The rows of X fall into 3 groups, and each row is roughly a mix of its group's hidden directions.
X, 118 rows:
[[ -1  -3  16   6  -5  -7  23 -24  -5 -27  -1 -15]
 [ -9  -3  -7  -1   5   0 -31 -14 -10  22  23   4]
 [ 12  35  -9   5   0  18  -6  10 -12 -17   9  -2]
 [ 29  18  -3  11 -20   4   5 -11  22 -10  -5  -2]
 [ -2   4  13 -16  -6 -14  25  16  -9  19   1 -21]
 [ 23   0 -13   2  -5  -7 -20   2 -11  -7  29 -15]
 [ 30  11  -4   9   0   4 -23   1  -7  -3  15 -23]
 [ -9  -2   9   1  -7 -15 -17 -27  -9   1  -7  29]
 [  9  11 -25  22 -11  15   7  24  -1  -5  11  -1]
 [ -6  -4 -11  20  -5 -26 -26 -16  -5 -11   0  11]
 [-12  17 -25  -8 -13 -19  10   4  -9 -24  -2  -5]
 [  5  29  -1   1   5 -18 -18 -17   3   9  17 -16]
 [  2  -6   6   4 -11 -17  12 -32  -4 -26  -2 -10]
 [ 11  16  13  -6   2  25  -6   5 -12  -5  -5 -32]
 [-19  -1  15   7  -3  20   0  15  12  -8 -31  -5]
 [ -5   4 -19 -17 -14   0 -23  16  12 -20  -1 -16]
 [ -3   3  11 -10  12   6  27 -13  -3  27 -19   1]
 [-18   4  -7 -18  13 -14  21  -5  -4  22   6  20]
 [ 11   1 -24 -23  -1   9  -2  14  -9  28 -10  -2]
 [-14 -24   2   2  -3 -10  -8 -29 -10  -2 -21   8]
 [ 12   0   2 -10  -4   7  17  40   2   7 -11   7]
 [-22 -10  -7   2  -8 -11  -6 -24  -8 -17 -25   4]
 [ -3   3   5  19   6  21  -8 -12 -15 -18 -21  19]
 [  4  -3  25  10  10  -2  21 -22 -14  18  12  -5]
 [-11  -1  -9  20   9  30  -8   4  -7 -14  -7  21]
 [  3 -35  -1  -6 -27   0  -4  13   0  16  -6  -3]
 [  4 -10   0   0 -13   2 -18  -5   4  21 -21 -31]
 [ 18 -10   8   3  -7  15 -10   1  12  -1  -1 -38]
 [  9  11  -7 -14 -22   2  32   5  21  -5   4  -2]
 [ 17 -12 -10   4  -9  -1   8 -11 -33  17  11  12]
 [-12  28  17  -5  12   8   4  19  21 -11  -1   9]
 [-13  22  -3  20  -6  26  11 -17   4  11  -5  -9]
 [  7  23   0  -7   9 -13  21  -5   6  21  12  22]
 [-10 -17 -12  -6  -3   6 -23  12  -1 -23 -22 -12]
 [ 19  14   4 -13   6 -15 -14 -25 -10  24   2  -3]
 [ -2  22  -3   1 -12 -12  -9  -7 -12   7 -36   1]
 [  3  18 -14  14 -10  19  17  21   4   2  22  -4]
 [ 10 -12  14  28  26  -3   4 -13   3  -9   0  17]
 [  0   3 -23  12  23  -3  -2   5 -28 -18  -8   3]
 [  3   7  12  -2 -26  12   4 -11 -21  28   0  -8]
 [ -1   1   4 -26  -2 -31   9  -9  18  15   0  -8]
 [  4 -22  -7  13 -16   1 -18  26   3 -17   6  11]
 [  4   3 -21  -9 -13   1  -6  16   6 -37  -8  -4]
 [  5  14 -11   9 -22  14 -14 -14   7 -17 -13  21]
 [ -1  13 -27 -19 -20  -3 -10  16  -2 -21   4  -2]
 [  6 -16  19   3   9  16  13  11  -6 -20  26  -6]
 [  4   7  -7   8  -1  34   6 -17  15  24   0  -1]
 [ 20 -10 -16 -14   8 -22  11 -12 -10  -9  22   4]
 [  1   6  19   0 -15 -12  13 -32   5 -14  -4 -14]
 [ 14 -15 -13   4 -22 -17  -4  -2 -23  22   4   7]
 [-13  13  17  -1  -9   2  33   0  22  10  -3   6]
 [ -1  -1  15 -17 -19   6  13 -12   4  25 -13 -20]
 [-23  15   9  21  -7   2 -23 -15  -8 -11 -11   8]
 [-17  -9 -15  -2  22  31   1   9  17   6  -1  -7]
 [ 18   7   5  -4  -6 -11   2   3  -4  42   0  -6]
 [ 16  10   8 -19  12 -29   0  19   3  16  -5   3]
 [  1 -25  10  -8  25 -27  -4  -2   7  -5   4  15]
 [ -3 -22  18  20   8  17 -11  -1 -27  -4  -3  -2]
 [-11   9  14  -7 -22 -21 -11 -11 -20  14  -4  15]
 [  2 -11   1 -10  23   4  13  13 -11 -18  21  21]
 [-11  19 -11  12  13  10   1  35  11  -6   4   0]
 [-10   2  21 -20  15   0  14  -8  -5 -30   4  10]
 [  3  10   4   4   6 -20 -24   9  10  17  23 -17]
 [ -9  14   4  -3  15  10  33 -16  -3  17 -13   1]
 [  1  10  -7  -2   6 -36 -10 -15   4   9  22  -8]
 [  8  31   0   1  24 -17   1  10  21   6  -1   4]
 [  1   4   9   5   7  36   4  -5  11   1  25 -14]
 [ -8   4  23  -3   6 -12  10   0  28  20 -14 -12]
 [ -1   7   3  23  24 -17  -4   8  -9  -2  17  23]
 [-17  -7 -13  -9 -15  21  15  -2 -26   6 -14   8]
 [-15   1  -3  31   7  -2  20  -2  14  16  -8  17]
 [  1  34  -6   6 -13  12 -16  -4  -8  19 -13  -7]
 [  7  -2 -15  -3  15  19  11  13  26   2   6 -24]
 [-11  15   1  26 -17   8 -23 -13 -13  11   1   8]
 [ -5  -5  -7  -2  16  14  22 -11  -5 -19  30   2]
 [  4  15  12  11  -8  29   1  17   9  15 -21  -2]
 [ 17  34   3  -8  17  -8  -9   1 -18 -10  -6   6]
 [  7 -25   6   0   6   1  30  -3 -11 -21  16  -4]
 [-22  -6  -9   1   5  -5  27 -15  16   7  21 -10]
 [  4  19 -21 -30   7   1 -12   2 -13 -12 -12  10]
 [ 11   4  22 -26  22  10 -10  -5   7  -5  10 -16]
 [ 10  -4 -13  -4  -7 -22  11  17   3  17  30  -3]
 [ 19  -9 -19  -6  -7 -14  32  -2   6  14   0 -10]
 [ -1 -17  10 -26  23 -22  -4  -3   5 -17   2   2]
 [  2  20   5   6  -9 -34 -13  10   9 -17  -2  12]
 [  1  -3  10   6  11  -5  19  -3   6  26 -18 -26]
 [  0   9   3   1   7   7  -2 -23   9  12  32 -21]
 [-26   1  13  -3  19 -15  -3  23  -2  20   6  -7]
 [ 14  23  -4   1  -4  20  12  32   1   1  12  -3]
 [ 25  -1 -10  -3  -4 -13 -11 -19 -14  28  10  -2]
 [ -1  17  12  -7 -16   8  12   8  31  12 -10 -16]
 [  2   5  27  14 -17 -15 -22  10  -1 -10 -12 -13]
 [ -4 -27  -5   2  12  33   4  -1  -1 -14 -13  -9]
 [-25 -15   8 -22   7  17 -13  13  -3  -1 -19   8]
 [ 10  -2  -6  -8  -5  18  36  14  -9  -3  -5 -17]
 [ 10   0 -19  10 -12  15  12  13 -15  -8  29   4]
 [ -3  -8  -2   4 -19   9   8 -26 -30  -4  -9 -13]
 [  8  -2 -14   8  12  15 -19  11  10   5  24 -23]
 [ -9  11   0 -33   7  17  18  11  -6 -12  -9  10]
 [  1  -3  20  20  23  -2  -7 -11 -19  21   9  -2]
 [  2  -2 -26 -30   3  -5  -1  -2 -14  13 -22   4]
 [  1  27 -21  10   0 -12  15   1  -3   4  28  -4]
 [ 10   0  18   2  30  -3  -4  17  17  15   3 -16]
 [ 15 -13  12  -8  -1  -1  20  -5   4  31   3 -20]
 [ 18  -8 -13   6  16  14  -8  -5   5  12  28 -19]
 [  2 -26  17   1   8  -3 -16 -20  -7   9 -22  12]
 [  2  -7   6 -10  -2 -33 -29 -13   1   6 -11  -5]
 [-24  12  -8 -14 -25  19 -10   3  -8   8 -15   8]
 [  1 -12   5 -27   5  19   2 -16 -13 -21  11 -12]
 [ -8 -13 -12 -22  -3 -28  13  16  10 -11  10  -7]
 [  4   3   0  31   7  16  -2   4 -12 -21  -4  23]
 [ 17  -8 -12 -19   7   6  34   6 -14  -3   6  -7]
 [ 14  21  13   7  18   9  12  20   7  19  -9  12]
 [ 22  36   3  -4   6  11 -10   1 -10   1  18  -2]
 [ -7   9  19 -31 -17   7   2  -2  23  -7  -4   2]
 [-12   6  -1 -21 -20  -3 -20   8  -8  19   7 -21]
 [ -3 -26   1   1  14  14  14  13 -20 -23  -8  -6]
 [ 13 -19 -26   8 -25  -1 -12   5  -1  -9  17   5]]

One row of each group comes first, with its name. Which group is each row after those in?
[  4  -7 -15  -1 -17  -2 -16  15  16 -18  20  20] -> (81)
[ 28  -2  12   4   3   5 -20  -4 -23  17  -5  13] -> (98)
[ -4  -1  14 -18  -3 -23   3 -19  14  27  -2  -6] -> (84)

[ 23  -6 -10  -2  -7 -13 -15  -9 -20  -6  27  -7] -> (84)
[  2   5 -11  39 -15   3 -19   6   2   1  13   1] -> (81)
[-17  -4 -20 -22   4  -6  -5  26   0 -22  -1  -5] -> (84)
[-12  27 -17 -10   3 -17  16   4  -3 -24  -4  -3] -> (98)
[ -4 -20   6  -6  -9  10 -24  11  10 -21  -9 -21] -> (81)
[ -3  18 -23  -1 -13 -14 -14  -5  11  18 -22   5] -> (81)
[ -6  -8 -11 -14 -19  20  19  24   3 -14   6 -11] -> (98)
[  1 -31 -19   5 -20 -12   5  -5   4  21   2   7] -> (81)
[ -2  -9  21  14  11  12 -12 -12 -28   4  18   4] -> (81)
[ 25  36  -5  -8   0  10  -1  -2 -11   3   8 -11] -> (81)
[ -9  -6  10  10  18  19  -4 -12   8  34   6  -5] -> (84)
